Named moves (each a turn or a mirror), then the moves between two rows, first move first; the first pair answered:
M:
[  9 -23 -48 -45  32  26  -3  18 -34 -10  -3]  ->  [ 22 -32 -36 -49  10  32  22  24 -23  17   6]
[ 29 -29  24  -1 -42   6  34 -25  -7  37  16]  ->  [-21  -9  -3  12  24  -5 -40 -34 -36 -43  -9]
[-27   4   3  12   0   6  -8 -13 -11 -13  26]  ->  [-14  -3  10   9 -15   7  10 -10  -4   7  33]
H:
[  3  16  -4  18  22  -3  36   5 -58 -55 -18]  ->  [ 15 -19 -24 -25  14  15 -44  24   3  19 -59]
[-44  39  -8   3   1 -74  -9  32  21  15 -21]  ->  [-63  12 -22   0   4 -57   0  47 -30 -21   4]
[  2 -12 -34 -21  27  20 -22   7 -22 -19  -8]  ->  [ 25  31 -10  -7  30 -11  -5 -18  26   2 -25]
[ 57 -26  33  22   2  54 -28 -12 -17  11   4]  ->  [ 64  -1  46  34   2  39  -7 -25 -10   7   7]
C:
[ 30 -11  10  22  23   5  27 -39 -18 -30  18]  ->  [ 52 -15  13  10   2   3  30 -33  17  17   7]
[-11  10  -4  18  26   0   6  -4 -45 -61  23]  ->  [ 34  33  18  -4 -14 -28  40   1  31  35   8]
[ 58  44   6 -22  54   1  55 -29   8 -14 -36]  ->  [ 65  -9  -9 -42  43  44   4 -17  22  11 -51]
[ 29  10   0   9  13  23  46 -27 -10 -18   3]  ->  [ 44 -12  -2  -6  -1  32  29 -20  10  18  -8]
D:
[ 32 -22  11   9   0  49  10 -26  -8 -15  11]  ->  [-15 -38  -2   1 -10  36 -17   6 -32 -26  14]
[  1  -4   9   9 -18  20  24  -7 -18 -19  28]  ->  [ -8   0   4   9 -10  17  19  -3 -28 -32  27]
[ 13 -54  35  51 -28  53  19  -6  -5 -10  37]  ->  [-32 -24   1  48  21  23 -13   5 -44 -74  23]
[ 17 -11  68  38 -14   9  62 -40  -8 -41  31]  ->  [-51 -39  52  27 -35  -7  23   6 -38 -47  43]
Now pairs of rows:
(2 to 4 moves a pair)
[ 30 -12  15  16   8  20  14 -35  11  -3  -6]  ->  [ 32 -14   9   2   6  15   5 -27  26  18 -18]
M then H then C then C
[-68  40  20  29  11 -60 -23 -15  32 -17 -19]  ->  [-19  12  56  66   3  -2   6 -59  22 -31   7]
D then C then H
[-21 -13  32  54 -14  -3  66  -7  -5  -8  38]  ->  [-18   0  25  24 -30 -29  61  16  35  42  23]
H then C then C
[-16 -42   3 -43 -27  -3 -21  57 -41  41  11]  ->  [-10   1  18 -35 -36 -42  27  50 -30  49  15]
C then C then H
[ -9 -27  10 -27 -20  -5 -28  45  32  52  -8]  ->  [-37 -39  28  11 -30   6   9  45 -30  -2  37]
M then H then D then H
[  1   3  -5  -2  34  -7 -11  -5  35   5 -46]  ->  [-23 -18  -6 -14  -2 -14  -8  30  25  29 -29]
M then D then M
[ 46  32  17   0   2 -18  61 -21  25  28  -7]  ->  [-51  24   3   2  -2 -65 -19  27  17  11 -19]
D then C then H then M
[ 49 -23  -5   1  -7  67  38 -17 -54 -47  13]  ->  [ 43  44 -16   2  17   9  63 -20 -48 -63  -2]
C then D then D
[-24  22 -12 -19   6 -40  51  38 -19  22  14]  ->  [-13  51  -1   0  31 -52  22   7  23  18 -16]
C then M then H
[ 14   8  62  42  -6 -28  44 -33   6 -35  16]  ->  [  7   8  58  32 -17 -36  54 -20   1 -27  27]
D then D then M
[ 47 -25  -4 -28   3  41   0  13   6  22   0]  ->  [-26   1  12  -7 -25 -24  23  45 -25  -1  31]
H then D then C
[ -2 -17 -20  -6  18   3 -15  -8  -4 -30  -4]  ->  [ 10   0 -15  -1  22  -4   1 -21   1 -32  -6]
C then D then C then D
[ -5  13 -45 -36  41 -17 -31  10   6 -10 -32]  ->  [ 21   6 -25 -30   3  -4  65  15 -31  -1  19]
C then M then H then D
[-78 -55  13  32 -33   0 -46  36 -45 -28  31]  ->  [-76  27  35  68  -7 -58 -23  -4 -14 -50  14]
C then C then H then M
[-20  28  -7  -2  24 -60 -37   6  27   9 -25]  ->  [-34   0 -23 -27   1 -48 -34  39  10  24 -11]
M then D then H then H
[ 17  13 -19 -42 -33 -23  -1 -13  22  40   3]  ->  [ -2  12 -33 -44 -20 -24 -34 -10  16  26 -11]
D then C then H then C
[  4 -11  -7  -2   9 -16 -18  -2  21  21 -16]  ->  [ 20 -13   8  15   1   0  28 -17   1   8   7]
C then D then H then C
[ 32 -22  37  38  -4  30  52 -49 -12  -6  47]  ->  [-20 -69  10  -7 -44  24 -13  19   5  53  34]
D then C then C
[-54  -5 -30 -14  10 -21 -28  34   0  28 -30]  ->  [-43  44   9  35  16 -49  19 -10   5  -4 -18]
D then D then M then H
[ -5  22  40  -6 -52 -35   9  11  62  52 -15]  ->  [ 25  29  36   9  -8  -7 -30 -37  79  20 -40]
M then C then C then D
[-49   9 -26  -5 -10 -28 -17  46 -10   8   6]  ->  [-43  15 -15   4 -14 -32   9  43 -22  -1  17]
H then M then H
[-61 -42   1  14 -68 -20  -7  17   8  19  -8]  ->  [-18  25  21  35 -32 -52  24 -36  46   8 -32]
M then H then D then M
[ 42  13  19 -18  -5  22  14  -5   0  38 -11]  ->  [-24  -4  -1 -18   8   8 -49  25 -31   2 -17]
D then D then D then M
[ 10 -72   6  -4 -47  27  -9  26   5  41   1]  ->  [ 52 -32  27  14 -36  22  32 -14  29  42  -3]
D then H then H then D
[-12   9 -38 -18  26   9 -13   9 -19 -25 -37]  ->  [-29   2 -24 -28 -26 -15   3  40   3  25 -23]
H then M then D
[ -3  26   0  -2 -12 -34  33  16 -12  20   3]  ->  [ -9  19 -29 -19  17 -21   9  22 -32  -4  -6]
H then D then D then D
[-24 -61  11  18 -29  21 -36  44 -18  -2  11]  ->  [-36  11 -28  -7  25 -37 -48  46  -8 -24 -29]
C then C then D then H
[-15  27  11   0 -26 -44  37  39  11  21   8]  ->  [-36  27  17  18 -24 -47  13  35  10   6   7]
C then H then D
[-54   6  14  37   0 -46 -12  10  -8 -27  14]  ->  [-16  35  13  18  11 -61  -1  -5  40  12 -13]
M then D then H then H
[ -5  54  -4  12 -10 -17  45  26 -18  10  26]  ->  [ 46  21 -12 -11  -3  34   8   8  23  51  -1]
C then D then D
[ 21  16 -10 -12 -14  10  31  18  17  32  23]  ->  [ 28  -1 -32 -18  14  39  -6  11  10  15   7]
D then D then C
[-44  23  37  43 -10   0  11  -7 -34 -53   4]  ->  [-58  16  13  24  11  -3 -45   3 -19 -45 -24]
C then M then H
[-47  14 -19  11  16 -29 -18  17 -32 -40  -2]  ->  [  2  39  14  26   8 -37 -15 -19  42  10 -30]
H then M then C then H
[-25  -7 -15 -23 -52 -25  39  45 -44 -11  25]  ->  [-33  50 -13  -9 -11 -73   1  21  -2 -23 -18]
M then H then C then C
[  1   0 -32 -30  28  12 -15   8 -11  -1  -8]  ->  [  3 -25  -9 -16  -6  23  14  13 -20  10  20]
C then D then H then C
[  5   9  -8 -13  -8  -3  35   8 -10  14  12]  ->  [  3  -9 -13 -22 -10   2  -3  10  11  31  -3]
C then D then H then D
[-29  11  -1  35 -18 -37 -32  11  10 -37  12]  ->  [  9 -21   7  21 -40  -2 -39   7  43  14   4]
C then C then D then D
[ 44   8   0 -16 -11  26  89 -13 -49  -9  -8]  ->  [ 42  57  -8  -6  34 -12  15 -44  11 -12 -71]
H then M then H
[ 70  38 -11 -71  21 -15  61 -27  26  48 -40]  ->  [ 64  28 -24 -80  32 -10  25 -29  37  48 -57]
M then C then M
[ -2  25  21 -26  12 -43  42 -23  -1  -2   8]  ->  [-34  -8 -17 -53  24 -27 -16   6 -13  -7  -5]
H then C then C then M
[ 17  32 -25 -20  33  14  -3 -20  -9 -32 -14]  ->  [-18  14 -17  -4  16  11   4  -4 -37 -51   9]
C then C then D then C
[ 18  22 -14 -13  16  -9  38  -2  -5  -6  -3]  ->  [-10  -3  -8  -8 -12  -9  37  21 -23  -2  16]
D then C then C
[-21  12 -11   3  24   1  17   5 -47 -52  12]  ->  [  0  41  11  14  17 -18  46 -16 -21 -30  12]
H then M then H then M
[ 24  32  -2 -10  18 -41  19  -5  19   1  -7]  ->  [ 16 -45   6 -10 -22  11  -8  14   6  25  19]
D then C then D then D
[-10  25   4  20  25   2  33 -34 -28 -74  10]  ->  [ 31   2   2 -30 -29   9  85   2   4  21  18]
C then H then D then C
[-15   2  17  32  -1 -18 -62 -12  37  -2 -29]  ->  [ 14  -3   5  20  22  12 -61 -32  27 -17 -33]
D then H then H then D
[ 44 -18 -22 -42  -2  15   2  -2  13  48 -22]  ->  [ 13 -22 -43 -39  31  18 -38   2 -14   1 -29]
H then M then H
[ -1   8  38  23  -7 -12 -21 -37 -11 -34  39]  ->  [-29   3  31  10 -19 -29 -35  -4 -17 -26  40]
H then M then H then D
[ 30  -1   5 -31 -39  15  16 -13  41  50 -24]  ->  [ 24 -23   9 -18 -49  37  54  -8  -9  17  13]
H then C then H then H
[-25   1 -36 -36  12 -17 -23  51 -15 -21   5]  ->  [ 27  18 -37 -53  11 -10  23  36   3  10   4]
M then D then H then M
[-11 -11 -29 -24   5  -1  42  27 -49 -35  31]  ->  [  5 -39 -19 -34 -26  14  37  37 -25  11  31]
D then D then C then C
[ 37   2 -13 -12  -2  20  24  -8  -2  14   0]  ->  [-28  -4 -18  -9 -18 -11 -25  23  -3  14  -5]
C then D then H then D
[-38  18 -11   1 -49 -20  62  19  24  49   6]  ->  [  7  15 -47 -36  -8  15  29   9  44  60 -30]
H then D then C
[ 20 -17 -21 -19  13  40 -28  -7  -8 -10  -1]  ->  [ 32 -10  -9  -8  16  44 -20 -24   2 -10  -1]
M then H then C then M
[ -2  44 -21  -3  36  18  65 -49   2 -63 -20]  ->  [ 12 -20 -54 -47  32  70   1 -27  19 -20 -41]
H then D then D then D
[-33  -7 -28 -19  29   4  -9  10  -4 -15  -3]  ->  [ -8  -4  -9 -22  -5  -5  22  11  28  36  -1]
C then D then H then H
[-32 -49   5 -27 -25  39 -26  36 -19  15 -10]  ->  [ 16  27  46   9 -22   4  69 -11   1  12   2]
D then D then C then C
[  2 -18   7  31  21   7   4 -15 -65 -61   3]  ->  [  7 -56 -16   0  16  33 -55   2 -38 -25 -17]
C then H then H then C
[ 27 -52 -16 -47 -21  43 -13  24  -1  54  -4]  ->  [ 66 -15 -15 -30  29  51 -16 -28  15  19 -27]
M then D then M
[ 40  69  14   8 -15 -33  57 -18  50  38 -14]  ->  [-10  50 -73 -54  39 -17  12  33 -28 -22 -21]
H then C then H then D
[ 73   9   7 -27 -11   4  95 -24 -10  18  36]  ->  [ 37  -1  40  23 -28  -2  87 -34 -28 -13  62]
M then D then C then C
[-47 -62 -40 -32  -4   5 -50  49 -69 -29  34]  ->  [-53 -52 -40 -34   0  -3 -57  50 -65 -33  26]
C then M then C then C
[-21 -36 -27   0   3  27 -21  19 -21 -26   5]  ->  [  3 -46 -13  10  -2  44 -26   3   0 -11   0]
M then H then C
[-36 -49 -17   0 -18   7 -75  25   6  13  -8]  ->  [  9   5  43  38 -49 -29  40  -8  26  38  22]
C then M then C then H
[-25  36  10  19   9 -52   3  -8  19 -21 -15]  ->  [-30 -33  16  28 -18   8   7   4 -28 -31  24]
D then M then D then H
[ 12  -6  10 -27 -26  17  58  12 -23  20  44]  ->  [ 15  13   0   5  47  32 -15 -40 -21 -53   6]
M then D then M
[  4   1  -6 -18 -18 -15  35  15   0  10   4]  ->  [ 19  -1  -8 -20 -13  -4  38   8   5  13  -4]
H then D then D
[-25  12  -1  20  14 -17 -51 -12  12 -15   0]  ->  [ 12 -17  20  37  -8  24  -5 -27  -7 -14  30]
D then M then H then D
[ 30  -2  12  -8 -18  25  -8  13  46  32  -7]  ->  [ 37  -6  24   7 -27  32  18   3  28  16  11]
C then M then H
[ 44   4  18  41 -27  14  55 -14  -9  -1  25]  ->  [-50 -11 -20  17 -29 -27 -29  51 -26 -11   8]
H then H then D
[-20 -30  -9  19  -1   5 -66  -9 -16 -31  -5]  ->  [-11   3 -24  13  19 -10 -14  -9 -46 -58   5]
M then H then H then D
[ 33 -13 -16 -45  -6  27   2  29  25  30 -23]  ->  [ 13 -10 -12 -24  -2  28  50  26 -35 -30  11]
H then H then H then H
[-10  16 -58 -38  38 -12 -39  12  -3   5 -24]  ->  [ -9 -19   3  -5 -51 -10  30  26  -1  52  31]
D then C then C then D
[ -1   5 -18  -3  15  -6  32   8 -42 -30   8]  ->  [  3 -26 -13  -4  11  22  13   4 -42 -27  12]
D then H then C
[  3  32 -31 -28  34 -45 -26   1  37  23 -43]  ->  [-33  20 -49 -35  26 -52 -10  33 -11  -4 -21]
C then M then D then C
[ 45 -14 -16 -28  20  25 -38   1  27  44 -29]  ->  [ 62 -13  11 -14 -13  23  49   0  -1  42  16]
C then M then H then H
[-41   6 -19 -14  -1 -59  -3  29  11   9  37]  ->  [-38  -6 -22 -18 -10 -49   2  33   5  16  44]
C then H then H then C
[ 48 -28  15  -6 -27  41  31 -11  25  41   8]  ->  [ 36 -39  27  21 -19  56  15 -28   6   0  19]
H then M then D
[-24  32  -9  30  11 -40  42   6 -25 -39  26]  ->  [ -2 -53 -14   7 -29  33  25  26 -31   4  39]
M then C then C then M
[ 23  32   4 -25 -35 -24  48  18  32  56  -3]  ->  [ 60  15  21  -3 -18  16  27 -23  45  47 -13]
M then H then D
[-39  49  -4   5   6 -60  -3   2  16  -4  -9]  ->  [-37  22   1   4 -19 -39  45  18 -27 -13  30]
M then H then H then H
[ 24  -7 -34 -11  19   1 -20 -13  -2   5 -32]  ->  [-12   9 -32  -4  11 -28   3   8 -33 -20  -8]
M then D then C
[ -3  52 -39 -82  34 -25  48  11 -16   4 -41]  ->  [-10  11 -46 -61  57  29   3  -3 -56 -48 -31]
C then H then C then C
[-44 -26 -13 -21  35 -63   5   7   0 -72 -12]  ->  [  7 -10  33  -3   0 -67  76 -17  34 -26   7]
C then C then M then H
[  5  29  -7 -30  18 -25  17  -2 -23 -17 -11]  ->  [ 10  -9  -6 -47 -18  -3  21  18 -18  22  -2]
C then D then C then M
[ -1  62  -8 -21  30 -23  26  -3 -12  -1   6]  ->  [ 32  16   7 -24  -1  24  45  -5 -11  31  24]
H then H then H then D
[ 17  26   4  -9  26 -13  -3 -24  22 -11 -15]  ->  [ -1   5  24   0 -21 -24   3  -1  32  27  -1]
D then H then M then C
[-28 -13 -37 -52 -42 -16  29  45 -11  22  22]  ->  [  6 -39 -24 -27 -11  32 -63 -13  42  23 -22]
H then C then H then C
[ -1 -11 -26  16  36  -5 -18 -33   8 -14 -14]  ->  [ -6  -4 -11  17  15 -23 -21 -27  31  15 -16]
D then D then H then C
[  9  16 -33 -44  32 -22 -29  11   8   2 -22]  ->  [-24  -6 -29 -42   5 -26 -32  33  -8   2  -2]
C then D then D
[  3 -20 -15  19  29  23 -80 -38  20 -21 -34]  ->  [ 18  34  27  21 -36 -48  46 -22  42  40   2]
M then D then C then D
[ -3   6  -5 -15  11  -6 -19 -10  26   3 -31]  ->  [-36  -7   3  -1  -3 -11   3   7 -17 -25  -2]
H then D then D
[-35  50 -21 -18  36 -50 -41   3  23  -2 -36]  ->  [ 12  41  30  38  35 -10 -20 -60  40 -18 -24]
D then C then H
[ -4   7  39   7 -10  -6 -31 -25  37  17 -13]  ->  [-30   0  41  14 -30 -10  15  -3 -19 -12  31]
D then M then H
[-24 -20 -12 -50  33 -14   7   1  -9  27 -16]  ->  [-15 -10   1 -37  27 -17  49  -6 -24  17   5]
C then C then D then H
[-24  34   4  21  35 -43  13   3 -26 -49 -17]  ->  [-27 -42   1  17  13  22 -22  19 -49 -42   2]
D then H then M
[ 55  12  15  19  34  45 -13 -14  22  21 -45]  ->  [ -7 -51   8  20  -1  59 -23  36 -44  -2  -2]
C then M then C then D
[-42 -18  -7 -13  21  -4 -38  19 -17  19  -2]  ->  [-15  29  34  25  20 -29   3 -24  13  16  -1]
D then D then M then H
[ -1 -60  31  21  11  52 -83   0 -13 -11  -5]  ->  [-37  -8  77  64 -25 -26 -37  -3   7  -6  12]
H then D then H
[-24  19  -7  19   4  12 -31 -13  18 -22  -8]  ->  [ -6  -5  10  25 -25  35 -12 -12  22   1  10]
D then C then D then M
[-14  37 -12 -24  28 -10  15  -2  -6 -14 -21]  ->  [-33   3 -13 -38   1  -4 -11  30  -3  16 -19]
D then D then C then C
[-23  15  12  31   2  -3 -22  11  17   9 -13]  ->  [ 6 -5 15 35 -1 32 11 -2 -8 -8  8]
H then D then C then H
[ 20 -18 -18 -31   2  -5  45  40 -25   8  13]  ->  [ 14  33 -11  -1  48 -37   2   2   7 -25 -24]
M then H then C then H
[-14  31  23  14   9 -28 -29  -7  26  -9 -25]  ->  [ 12  15  41  10 -30 -12  15  -3  34  28  -5]
C then D then H then C
[ 12 -31 -21   0  -8  61  17 -18  -4   6  27]  ->  [ 19  -9  -7  11  -9  43  46 -24   0   4  33]
H then H then C
[ 24  25 -37 -22  56 -49  -7   7   2  36 -35]  ->  [ 28 -20   6  -4 -17 -31  39  23   1  81   8]
H then H then H then D
[  0  -9 -23 -16  24  14 -78 -34  41   8 -43]  ->  [  9  12  -6   8  30   6 -63 -59  42  -7 -43]
M then C then H
[ 47 -48 -47 -50   6  50  11  26   7  38  -6]  ->  [ 69  29  -6  18  50  17  27 -53  34 -18 -27]
H then C then M then H
[-44  28   8  38 -10  -8 -57  -3   4 -17 -38]  ->  [-29  44  24  24 -50 -33   2  13  23  33 -24]
C then M then D then M
[ 45 -16 -22 -33  16  44  19 -15 -27 -46   6]  ->  [ 18  33   2 -13  -7 -23  67  -8 -24 -43  24]
D then M then C
[-22  -3 -20   2 -27 -39  24  44 -20   6  35]  ->  [ -6   0 -21 -10 -26 -47  -7  40  27  43   7]
H then H then M then C
[ 22  44 -38 -41  56 -14 -28  -7  17   7 -47]  ->  [-10  65   4  -9  -1 -63  59  12  -5  12   4]
M then D then H
[-43 -27 -89 -54   1 -12   9  66 -58 -36  14]  ->  [ -7   4 -46 -32 -35 -29 103  49 -48 -16  44]
M then H then H
[ 22  56  -9  29  66 -19  11  -7   4 -10   3]  ->  [ 27  34 -11  29  72   7 -25 -15   9 -12  -7]
C then C then H
[-49 -54 -29   0  -5  34 -48 -11  -6  -9  -1]  ->  [-45  11  15  21 -35 -41  12 -17  45  33   2]
C then H then H then D
[-23  -3 -49 -57 -12 -32   7  56  -4  29 -18]  ->  [ 39  23  12  -5 -25 -27  56  -5  45  49 -13]
H then D then M then D
[ -5  38   9 -16 -13 -20  17   7  41   9 -38]  ->  [  2   1   1 -29 -21  13  -6  17  41  26 -41]
M then C then M
